Every row has a hidden score. How much higher is the second row's score than the first row's in each pair? 20 means about the same, 40 much higher and 0 much lower. The score is a weighted sum of the row's numbers plus the product of two more (or one squared), each taken from its middle value.
[ 13 -70  55 -55 -41 -18 -30  62 -17  11]
[ 39  41  80   6 -19  33  49 -49  71  64] -> 23
[-29  13 -24 -61 -33 -39 -38 -21 -10 -17]
[ 56  49   9  28  12 -13  -5  17 -21  60] -> 24
[-46 -36 -29 -36 -54 -16  -4  11 -18 -29]
[-9 10  8 -7 28 38 41  0 30  4] -> 14
[-49 -43  41  13  -2 -24 -79  38 -17 -50]
[ 81 -24 -10  22  11  19  39  52   3  44] -> 27
[-18 -39  38  36  51  31   4  28  14 -29]
[ -3 -91 -11 -91 -59 -18 -13  67 -52   9] -> 21
[-45 -43   6  31  35   6 -64  12  17 -27]
[ 83  29  -7   7   5 -19 -13  42 -58  48] -> 26
[ 10 -59  25  59  89  26   2  32  -1  -9]
[ 47  32  79 -30 -33 -31  -5  10  62  50] -> 12
[ 15  23  10 -21 -21  41  76 -23   6  22]
[28 28  7 42 34 13 12 -8 29 70] -> 19
[ 25  14 -25  -9  -6  31  58   0 -53  32]
[ 23 -18  33  61  68  36 -13  38   4  17] -> 23
[ -1  46   0 -29 -28  -6  70 -27 -16   7]
[-65 -59   9  -1  -6  62  20 -28 -28 -48] -> 26
[ 37  82 -12   1 -12 -25 -37 -33 -28  44]
[ 37 -14  44  24  23  23  33  56  13  59] -> 14
[  8  59 -47  -8  34 -28  42 -20  11  37]
[ 32  66 -45 -24 -31 -18  20 -56  16  51] -> 31
[ 25 -83  93   2  22 -79 -32  53  38  -5]
[  3  70 -12 -13 -22 -70 -28 -39  35  24] -> 11
[-69  25 -22  25  63 -36   7 -33  59 -31]
[-36 -43  -2  26  36 -35 -49  35   6 -55] -> 26
[-31 -72  -4   6   6  28   2  22  14 -43]
[ 21   4 -15  17 -15 -94 -51  44 -23 -13] -> 19
[-40  20  -9 -81 -39 -40  -4 -10  12  23]
[-41 -43 -10 -29  12  30  24 -22  55 -58] -> 28
[  19   30   -3  -54 -113   -7   -4  -13  -39    5]
[-56  -2 -28 -13  36  35  32 -73  51 -26] -> 11
[ -4 -18  40  11 -15 -53 -50  11  21 -14]
[ 43 -18  25 -50 -69  -5  48  28 -60   7] -> 20
[-41 -38  31  52  17   0 -24  27 -33 -46]
[ 28  22  41  31  28   7 -12  45  25  60] -> 15
[  3  53  28  64  43 -42  34  22  15  23]
[-13  -1 -52 -39  60  28  28 -18  38 -23] -> 22
[ 35 -15 -14   6  -4  45  83   2 -53  -4]
[  6  70  25  37  -1  27  12 -49   5  47] -> 21
[-30  -4 -52 -60 -20 -37   4 -35  31 -26]
[-29 -68   4  12  24  30  12  19 -31 -50] -> 24
[-77 -55 -20 -44  22  39  51 -54  12 -66]
[-24  45 -10  61  48  33   5 -18  43  22] -> 22
[ 34 -27  81 -16 -55  52 103 -13  -9 -22]
[-20   0 -26 -78 -24 -11 -12  -7  -9   8] -> 7
[ 27 -29 -22 -47  10  31  68  52  -6  36]
[-14  27  28  54  -5 -31 -90  -7  -1   4] -> 32
[ 2 34 17 31 46 29 17  7 35 38]
[-73  29 -38  -3  21  29  15 -68  60 -35] -> 26
[-22  -4 -54 -91 -68 -24  19  13 -32 -40]
[-27 -37   4  60  40  -2 -78  -1   9 -33] -> 31
[ -6 -17  25  53  53   9 -32 -13  15 -12]
[ -5 -59 -21 -48 -13 -22 -32  26  -7 -36] -> 17
[-42  13 -68   2  63   3 -11 -59  58 -32]
[ 17  30 -29  59  13 -64 -81  16 -14 -36] -> 27
[ 50 -10   4 -11 -35 -31  -7  84 -81  31]
[ 30  21 -16  25  16 -63 -76  13  -3  -7] -> 27
[ 4  6 49 49  3 60 -5  7 49 49]
[-54 -58  50  59  19  31 -27 -12  12 -49] -> 22
[-32   0 -55   9  74  17   5 -51  37 -15]
[ 45  41  24  15  -9 -61 -13  13  15  46] -> 20
[ 58  64 -39  28  37  -5   9 -36  11  83]
[-19  13  60  77  30  29  14  -2  67  29] -> 18
[ 43  11  -5 -71 -17  -3  54  -1   5  35]
[-81  -2  -8 -44 -34  -3 -19 -38  34 -38] -> 23
[ 48   6  -4  15 -16  78  73  -4  -7  25]
[ -6  56   7  35  21  39  40 -56  45  28] -> 17
[-6  2 31 68 51 39  7 17 22 26]
[ 76 -13  30  16  10 -26 -14  59 -36  31] -> 29
[ 24   8  29  15 -51  76  43  -3 -18   4]
[-22  21   1 -35  11 -17  -6 -42  -5  30] -> 5
[ 61  32  -2 -14 -26  -4  20 -25  -6  39]
[ 69  52 -64  42  59  34  63  -7  14  25] -> 16
[ 33 -12   0   0 -10  52  77  13 -56  16]
[ 24  22  -7 -38  -8  13  90 -17  23  27] -> 14
[-10  17  53  36 -22 -92 -74   9   3  15]
[ 74 -59  15 -84 -33  11  63  90 -42  22] -> 20
[ -3  60  30  19  16 -36  40  24 -68  23]
[ 31  51 -34 -38   9 -38  40  -9  34  48] -> 22
[-16 -12 -37   4 -22 -35 -24 -11 -20 -45]
[-75   0 -35 -24  31   7   5 -42  61 -35] -> 10
[-79   9 -17  -8  47 -41 -85 -32  67 -14]
[-74  15 -45 -19  15  26 -30 -59  92 -15] -> 26
[  30   42  -27   91   51  -45  -23 -101  110  -23]
[ 24  10 -32 -67 -19  -8  29 -12 -38  12] -> 5
[-47  16 -92 -57   5 -58 -20 -14  -3 -23]
[  3   1   2 -29 -70 -49 -21   6 -29 -40] -> 32
[ -3  26 -21 -11  34  54  70 -20  34  19]
[-10   6  -2  69  68  15  -7 -20  20  16] -> 26
[ 42  12 -27 -77   9 -31   6  41   5  39]
[  3  53 -23 -12  -2 -86 -31  38  11  33] -> 14
[ 28  14  57  74  35  21  16 -22  32  24]
[ 24  -7   2 -49 -86 -17  -4  17 -52   5] -> 18
[ 23  83  -2  21   3  23  65 -82  35  29]
[ -29 -101   -6  -27   32  -10  -32   66   -2  -34] -> 13
[ 19  62  27  29 -44 -56 -36 -19 -12  38]
[ 23  50   0 -22 -25 -15  54 -32   0  64] -> 14
[ 35  22 -25 -37  23  16 107 -34  67  40]
[ 68  16  32   0 -31  22  75 -18 -33  23] -> 31
[52 -6 14 37 42 36 19  8 -5 64]
[ 13 -17 -41 -40 -15  10  51  93 -50  34] -> 3
[ 51 -13 -23 -23 -10  75  72  -4 -39  20]
[ 33  56  34  64  37  25  16 -23  36  67] -> 17
[ 21  76 -18  29 -11 -81 -55 -45  30   4]
[ -6 -67   9  21  21  22 -33  59 -47 -45] -> 19
[-10 -17 -15 -26 -60   4 -25   9 -66 -27]
[ -8 -47  15 -11 -22 -46 -51  34  31 -38] -> 16
[-34  42  12  17   9  52  46 -32  35  21]
[-73 -42  10 -14  15  63   9  -8  46 -32] -> 15
[ 45 -15  -7 -26 -16 -33 -12  73 -45  35]
[ 66  39  -4 -45  -8  13  41   1  -6  74] -> 20
[ 62  71 -23 -16  -9 -10  11 -15  -3  59]
[-21 -29  -1  40  23 -41 -81  11  10 -22] -> 23
[-15  -4  28 -85 -61 -23 -14  -7   7  -9]
[-43  34  42 -39 -60 -53 -32 -50  64   4] -> 24
[ 21 -92  13 -67 -41  25   9  46 -12   5]
[ -6 -42  21  53  45  52  -6  19  -8 -12] -> 20
[-32 -28 -21 -21   8   7  40 -19   3 -63]
[-16  30 -70 -75 -22 -48  -5 -29   0  15] -> 16
[  70  -33   -9   -8   14  -39   39   77 -109   36]
[41  7 60 35 29 25 25 54 24 34] -> 13
[ 42  29  -6 -36 -52  29  60   2 -70   7]
[  3  54  18  53  47  21  38 -28  67  31] -> 16
[ 11  31   2  -1   9  59  40 -39  22  45]
[-17  22 -18   6  42  57  52 -38  39  35] -> 16
[ 47  55  57   7 -32 -27   3  12 -10  54]
[ 37 -19  46  15 -20  11  47  52 -47  13] -> 20
[ 26  32  51   3  -1  42  54 -20  46  73]
[ 75  39   3  44  45 -11  24   3  44  72] -> 24
[-72 -73  34 -58 -32  29  -8  40 -15 -74]
[ 74   0  52  44 -41 -10 -43  54 -73  34] -> 36
[-17  35  14  13  18  62  44 -39  40  47]
[-21 -33 -70 -41  28  21  12 -35  18 -57] -> 21
[-11 -25   7  58  35  59 -19  57  10   1]
[ 31  81 -21  20  -9 -58 -26 -49  23  33] -> 24
[-54   6 -34  -3 -21   0 -35 -84  55 -28]
[-17 -12  10  -1 -17 -75 -88  32 -13 -38] -> 11
[  9  15   9  56  42  11  15  35 -29  53]
[-27   6 -10  -8  11  54  52 -26   5  40] -> 22
